(in the rows, 128 means zero)
runs of hidden systems:
path 1, Melu (10 x 20):
[[171 116  91 106  67  92 124 161 162 203 157 123 119 116 127 152 144 145
  126 129]
 [167 129 164 132 162 101 106 112  65 105 172 171 120 157 105 111 181 120
  137 155]
 [ 77  99 152  94 143 114  83  93 186 124  99 142 150 147  90 130  83 112
  151 123]
 [111 133 105 156 151 184 155 150 111 156  79 130 159 140 136 183 159 108
  117  92]
 [164 153  98 130 117 166 141  91 151  90 130  96 125  84  86  78 128 148
   93 144]
 [113 124 122 123  87 130 133 160 112 180 120 155  61 128 157 124  95 127
  131 200]
 [136  98 118 152 141  70 129 127  61  75 121 109 149 136 163  99 120 112
  160 121]
 [159  90 116 135 121 101 124 148 215 157 163 115 143 124 119 145  98 103
  138  84]
 [144 162 174 167 176 179 151 136 106 118 175 175 106 152 127 154 167 127
  116 118]
 [ 69 159 170  97 131 148 112  87 160  72 114 114 128 113 110 106  85 173
  129 131]]
path 2, fifed (10 x 20):
[[107 100  80 126  93 106 151 164 102 150 134  72 109 131 193 164 136 115
  127 128]
 [169 130 107 151 126 126 155 118 116 105 212  82 142 121 140  91 152 144
  166 120]
 [131 132 180 105 121 115 106 129 194 148 194 145 134 134 128 121  90 149
  164 106]
 [ 90 163 190 101 162 149 112 124  88 125 120 163 171 154 149 149 134 142
  126  83]
 [136 150 102 114 118 132 136 102 145 115  75 119 160  87 119 142 134 147
   58  64]
 [136 145  89 107  93 138 137 113 125 180 127 140  92 123  90 152 196 161
  106 160]
 [122 127 135 115 117  87 106  89 107  79 126 119 105 137  82  85 140 164
  160 192]
 [122  78 124  94 113  91  77 152 134 156  89 119 169 148 113 114  88  96
  167 153]
 [166 104 119 163 184 160 128 126  94 137 122 147 172 148 114 103 134  55
  129 117]
 [137 113 117 188 150 150 163 118 191 131 127 176  77 111 117 128  85 105
  108 112]]
path 3, Dege (10 x 20):
[[ 37 104 113 102 129 138 114 108 136 145  93 104 132 162 121 178 136 126
  162 139]
 [135 150  86 111 118 183 136 121  89 157  90  89 198 121 113 103 164 144
  148 127]
 [180 143 130  94 109 164 101 116 160 165 137 152 134  96  90  68 100 128
   97 156]
 [146 118 154 144 137  82 124 127  98 150 106 229 100 126 141 107  93 116
  116 125]
 [138  88  99 176 124  58 144 139 146  69  92 109 119 115 137 141 106 115
  122 104]
 [142 106 110 165 129 151 146 187 156 127 149  89 106 151 109 188 171 101
  137 143]
 [110 150 159 135 174 195 131 101  96  89 180 110 118 151 117 100 149 120
  154 173]
 [ 62 132 137  90 131 177 125 101 138 160 133 117 135 126 176 100  61 119
  137 126]
 [157 149  99 125  99 117 159 140  93 172 118 137 165  99 190 118 118 149
  111  65]
 [196 142 127 118  96  76 130 135 168 105 173 125 106  95 106 122 138 169
   94 110]]
path 4, Melu (10 x 20):
[[ 76 148  84 131 127 190 165  71 139 140 106 101 153 119 108 108 132 159
  167 129]
 [162 150  97 128  76 158 143 168 109 183  93 129 150 102 128  84 113 163
  148 159]
 [195 114 133 122 115  84 103 158  72 119 115 154 123 107 150  79 101  98
   90 158]
 [134  73 127 143 146  55 116 116 148 113 138 155  86 133 144 143  96  77
  103 108]
 [103 108 126 187 163 120 164 120 168 101 153 127 108 153 113 192 151 126
  157  88]
 [115 162 157 142 131 197 141 147 178  95 151  83 144 135  91 132 135 169
  168 139]
 [107 165 158  85 113 203 116 160  98 145 127 104 138 127 163 106 101 135
  116 164]
 [121 132 104  86 114 107 128  87  66 140 127 120 139 102 196  86 101 124
   91 106]
 [154 110  85 129  96  45 141 100 136 169 140 168 112 111 143 139 136 152
  122  85]
 [170 126 154 153 128  73 119 146 133 110 146 170 119 148  73 163 181 157
  154 127]]
path 5, bog (10 x 20):
[[105 129 112 140 128 201 152 127 128 142 168  95  85 132 143  93 101 106
  146 196]
 [127 138 131 147 110 149 154 149 107 129 161 113 137 117 180  71  71 147
  190 137]
 [185 142 139 156 120  94 144 172 108 116 153 130 171 111 175 114 119 145
  135  66]
 [178 129 149 149 139  75 137 140 154 114 171 166 107 124 127 171 160 129
   84  71]
 [ 74 129 158 127 151 105 127  97 154 100 140 156  69 153 113 199 156 141
  111 118]
 [ 34 139 133  88 126 154 120 100 138 100 100  81 132 148 120 168 145 159
  145 136]
 [107 152 113  59  97 170 105 120 115 162 125  66 181 124 124 112 146 151
  135 146]
 [175 143 124  73 111 133  99  99 100 182 151 152 160 110 120  58 127 138
  126 144]
 [163 107 125 135 125  70 117  95 112 145 102 204 131 117 112  80  98 130
  140 117]
 [147  97 110 179 139  87 134 142 128 103  51 165 135 130  93 148 127 109
  122 112]]
path 6, Bes (10 x 20):
[[136 104 168 137 140 103 103 207 109 135 105 143 154 165 137 171 127  99
  152 118]
 [122 122 144 134 179 136 130 101 149  58 148 101 138 131 126 155 142  89
   74  75]
 [ 85 142 100 110 110 184 157 101 168 190 154 116 101 114 154 158 121 135
  105 112]
 [112 185 142 127 121 169 151 109  66 123 150 138 120 130 136  91 150 185
  158 158]
 [149 132 146  80  80  69  92 156 131 111 120 107 160 111 128  93  97 165
  144 133]
 [175  88 113 103 142  72  90 124  85 162 123 157 154 147 124 141 160  76
   99 119]
 [117 103 114 158 163 108 139  62 189 102 156 154  88 131  76 141 141 117
  127 109]
 [ 72 135 124 146 124 186 149 148 171 175  87 135 124 147 104 166 126 147
  175 145]
 [132 161 151 127 136 190 125 151  89  62  95  84 159 122 111  95 136 138
  114 159]
 [150 111 111  86  93 118 105 141 134 137 124  92 120  97 161  90  71  94
   76 146]]
path 7, rusi (10 x 20):
[[125 112 127 168 103 149 145 188 185 157 130 124  98 144 108 155 117 135
  181 166]
 [119 133 181 125 156 120 104 149  48  66 138 127 129 155 155 102 124 114
  141 166]
 [130 107 111  93 113 130 114 124 169 141 140  83 153  96 166 101  65  97
  104  93]
 [140 140  88 157 130 141 176 116  76 187 144 170 114 123 169 141 166 130
  117  99]
 [121 163 144 147 115 117 153  91 174  66 155 125  97 102  96 117 129 200
  134 118]
 [109 120 162 100  93  89 101 197 143 163 112 142 130 158 134 183 127 149
  160 141]
 [136 122 154  88 172 111  93  99  77  78 143 107 166 143 129 133 165  97
   94 102]
 [115 110  87 115 130 184 137  88 202 187 148 110 136 121 105 136 116  99
  124 115]
 [105 159 125 150 136 166 152 110  60 146 106 174 114 143 116 107 161 155
  162 167]
 [143 143 145  98  94 109 102 140 161  80  98 103 140 101  93  87  88 166
  120 153]]
path 8, fifed (10 x 20):
[[155 107 131 156 120  82 123 131 185  94  97 139 143 112  78  92  80 142
  159 125]
 [136 117 160 124 136 160 103 199 118 167 103 153 135 167 118 168 137  86
  126 157]
 [125 128 127 161 174 161 147  93 113  43 120 114 107 118 129 112 119  92
   75 125]
 [ 88 105  81 133  87 138 159 139 172 180 129 112  78 117 162 155  94 122
  130 139]
 [135 157 130 155 123 147 159 144  53 112 165 116 130 133 160  91 144 162
  179 154]
 [170 121 151 108  99  77 108 157 173 111 157 117 137 100 149  98  68 136
  112 105]
 [122 129 162 103 157 126 108 137  92 168 166 153 147 165 155 182 174 105
  119  98]
 [110 142 123 148 152 127 153  64 159  67 129 114 145 106 105 132 135 160
  111  60]
 [104 147 114 101  78 157 130 148 172 199 101 129 128 125 102 171 142 172
  139 139]
 [143 165 151 103 133 152 108 108  59  82 119 122 137 126 104  79 159 152
  117 180]]
path 9, Bes (10 x 20):
[[141 167 194 103 125 119 104 144 158  63 169 107 138 132 102 141 148 177
  120 119]
 [ 95 119 149  44 124 131  76 124 121 171 132 115 152 150 142 159 134 104
  103 126]
 [101 132 101 108 153 129 130  20  92 116 147 131 133 128 110 100 162 134
  126 120]
 [122 128  85 116  79 122 135 101 182 185 108 132 137 112  85 106 115 178
  174 140]
 [169 132 141 141 136 140 104 161  88 136  80 173 152 146  72 106 152 121
  146 179]
 [137  92 146 128 144  99  97 132 165  65  90 121 116 120  99 114  78  87
   92 143]
 [100  86  72 156 136 147 151 133 115 163  93 128 101 134 162 160 120  66
  107 128]
 [134 144 100 198 137 166 191 118 127  79 161 106  88 111 137 106 133 147
  146 139]
 [141 141 147 134  85 146 138 214 151 154 142 107 134 123 165 118  80 147
  165 140]
 [160 136 178 123 160 116 113 156  53  97 150 142 158 140 178 115 131 101
  102 104]]
path 10, Dege (10 x 20):
[[131 147 140 151 102 118 160 177 109 151 183 141  94 132 192 136 120 163
  162 127]
 [132 143 173 104 118  91 113 148 123  63 183  81 149 127 157 120 124 165
  141 102]
 [100 129 160  76 136 113  98 124 153 155 172 122 150 157 138 193 157 128
  121  79]
 [100 163 120 103 140 128 137  52 112 122 128 138 158 131 105 146 186 180
  127  85]
 [ 94 149 114  80  82 140 114 102 174 153  83 122 126 113  82 138 129 180
  124 147]
 [149 144 130  98 103 113 100 155  67 158  59 164 147 132 103 119 152 144
  117 171]
 [173  87 106 110 132  82  87 110 125 112  91 129 145 120  83  87 114  84
  104 151]
 [146  73  97 174 147 119 133 130 148 179 112 175 109 148 103 143 121  66
  153 137]
 [132 119 117 211 160 161 169 127 132  81 112 128 125 125 108 100 109 120
  167 137]
 [115 129 151 153 135 196 142 188 164 109 126 100 104 127 149 131  76  98
  116 153]]
path 11, rusi (10 x 20):
[[134 173 176 124 119 147 133 134 128  84 160 145  64 127 103 131 151 174
  107 178]
 [ 77  98 146  76 105  69  80 137 132 128 102 130 103 147 142 146  92 125
  131 157]
 [132  89  78 116 139  94 118  99  84 138 105  98 190 134 137 133 158  93
  127  84]
 [176 134  96 163 140 182 157 103 180 146 175 113 147 111  83 106 152 125
  145 118]
 [116 158 179 148 135 167 135 145 124 142 133 192  85 147 115 111 108 151
  168 181]
 [ 97 134 169  95 123 103  93 146 103  78  64 125 141 120 150 110  74 133
   99 129]
 [166 101  71 120 108 109 131 158 130 154 104  90 152 108 159 162 145  91
   72  89]
 [148 123  92 174 142 141 173  92 124 120 195 126  75 128 118 133 184 120
  123 135]
 [ 79 123 154 140 117 121 132 119 165 119 153 138  96 146 113 111  88 166
  214 163]
 [126 131 166  94 120 105  96 171  79 128  94 128 200 142 154 119 104 134
  160 111]]
path 12, bog (10 x 20):
[[138 131 115  99 150 134 112  95  63 128 134  98 198 146 116 110 180 119
  148 116]
 [175 124 122 108 124 133 109 101 207 157 142 144 158 107  70  89 105 124
  124 114]
 [113 136 154 142 153 150 129 126  90 167  81 225 118 145 123 130 118 120
  132 139]
 [130 120 124 147 123 116 131 131 122  41  63 104 111 103 118 106 100 124
   85 144]
 [137  92  75 134  89 132 138 189 135 184 104 101 103 129 151 165 132  91
  120 152]
 [149 124 121 152 147 154 142 113  84  99 199 108  97 147 128  94 162 109
  150 178]
 [113 109 148 139 122 120 135 139 189 132 169 120 132 129 146 103  54 136
  194 108]
 [127 155 157 153 158 148 152 150  82 126 121 146 179 139 166 152 145 135
  133  64]
 [169 154 141 121 121 122 130 121 179  84 152 115 112  90 110 144 134 149
   46  90]
 [ 78 130 137 101 106 111 128 126 124 183 130 172  68 148 154 190 145 149
  111 144]]

runs to name:
path 13 (2 x 20):
[[123 146 157  87 151 135 102 119 114  57 132  64 186 127 127 126 147 127
  103  96]
 [115 120  89  77 124 162 118  77 172 192 144 109 151 118 113 136 134 109
  100 100]]
 | fifed
path 14 (2 x 20):
[[130 126  88 141 164 153 149  84  76 155 114 142 160 139 117 147 192 111
  124  99]
 [154 142 131 135 117 154 130 111 205 107 138 125 105 106  55  98 117 155
  124 159]]
 | bog
path 15 (2 x 20):
[[177 121 124 157 146 129 134 147  42 149 124 181 122 134 151  88 137  88
  116 153]
 [163  88 114 179 134  80 142 132 170  75 137 129  91 108 123 100  83 103
  119 126]]
 | bog
path 16 (2 x 20):
[[114 104 176 107 171 105  85 124 125  96 153 130 132 175  93 165 166  96
  134 136]
 [ 80 103 122  99 166 185 107  88 153 152 123 102 167 150 113 122 110  74
  147 127]]
 | rusi
path 17 (2 x 20):
[[110  91 117 155 149 101 134 110 101 119 161 112 150 165 130 112 138 118
  217 135]
 [150 119 144 155 140 145 130 161 197 131 126 123 181 122 112 106  72 116
  168  91]]
 | fifed
path 18 (2 x 20):
[[117 110 137  75 122 136 100 126 148 134 156  84 150 116 169  91  64  90
  115 125]
 [155 132 113 137 132 107 155 120 102 189 164 172 147 127 175 143 143 123
  125  63]]
 | Dege
path 19 (2 x 20):
[[162 151 112 146 157 164 148 109  48 161 115 174 155 121 141  92 148 112
  110 111]
 [152 142 139 140  96  87 142 123 182  92 132 151  88  87 113 108  88 177
  101 114]]
 | Bes
path 20 (2 x 20):
[[ 85 147 147  97 147 165 118 128 158  98 128  78 144 143 118 193 165 125
   93 104]
 [ 85 156  94  87 123 196 139  69 145 135 131  73 139 112 115 113 139 146
  115 134]]
 | fifed
path 21 (2 x 20):
[[111 118 108 165 143 118 149  92  99 160  86 190 150 139 114 104 123 138
  190 118]
 [181 128 133 172 110 112 135 191 151 119  67 164 138 109  99 121 104 138
  129 126]]
 | fifed
path 22 (2 x 20):
[[ 82 139 176 121 127 119 132 167 166 108 147 118 112 140 168 195 113 139
  115  87]
 [ 88 159 136  97 140 161 136 114  85 122 157  87 148 142 161 171 182 142
  111  98]]
 | Bes
path 23 (2 x 20):
[[185 108 160 152 148 109 117 147 146 137 203 166 110 150 111  99 119 104
  164 152]
 [ 81 109 176 141 165 116 117 124 151 118 113 170 147 157 140 146  76 108
  157  83]]
 | Bes
path 24 (2 x 20):
[[104 123 159 168 134 104 135 135 137  99  94 174 125 138 109 102  83 158
  198 139]
 [148 114 123 143 119 118 121 192 127 107  48 108 177 124 126 163 124 112
  108  98]]
 | Bes
path 25 (2 x 20):
[[144 171 173 129 127 205 130 172 130 153 142 164 104 124 127 111 106 130
  119 173]
 [122 135 165 109 143 105 115 114  65  83 127 148 118 116 183  84  85 114
   85 125]]
 | Dege
path 26 (2 x 20):
[[150 133 152 127 139 147 115 153 116 147  48 189 152 117 122 122  96 105
   82 118]
 [174 109  97 159 131 102 144 118 116  93  93 142  97  95 129 117 122  90
   51 123]]
 | Dege
path 27 (2 x 20):
[[106 117 177 109 139  57 109 121 121 126 170 163 121 149 171 162 127 140
  134  86]
 [ 97 133 127 113 142 105 133  91 140 129 139 116 164 149 117 192 186 157
  137  62]]
 | Bes
path 28 (2 x 20):
[[189 128 114 168 118 153 155 176 110 174 143 167  86 115 147 114 121 101
  105 158]
 [134 115 161 161 150  89 128 112 111  50 143 152  90 122 142  77  79 124
  128 145]]
 | Melu
path 29 (2 x 20):
[[116 160 172 161 132 124 153 126 191  67 163 136  98 118 114 148 118 183
  134  97]
 [ 75 135 178  97 114 121 109 187 123 136 120 123 125 159 158 195 129 142
  142 127]]
 | rusi
path 30 (2 x 20):
[[118  80  92 127 156 140 120  72 169 126 160 105  97 134 103 115 115  70
  121 148]
 [ 89 111  93 168 129 159 159 119 102 170 105 140 136 147 137  97 106 126
  214 153]]
 | rusi
path 31 (2 x 20):
[[138 113 113 141 125 127 127  94 210 137 136 135 131 127  48 110 122 142
  174 141]
 [102 142 177 134 152 177 113 169 109 148  77 173 158 162 112 133 114 120
  161 152]]
 | bog
path 32 (2 x 20):
[[142 114 132  65 116 117  91 100 177 183 175 136 127 119 119 107  98 107
  108 125]
 [105 127 112 139 156 120 141  74  82 174  94 208 133 144 125 135 147 122
  130 104]]
 | rusi
path 33 (2 x 20):
[[125  92 122 158 113 111 123 199 160 130  60 124 138 144 113 181 112 104
  144 129]
 [139 119 126 165 172 181 139 146 116  73 132  95 121 138 123 148 151  74
   83 136]]
 | Bes
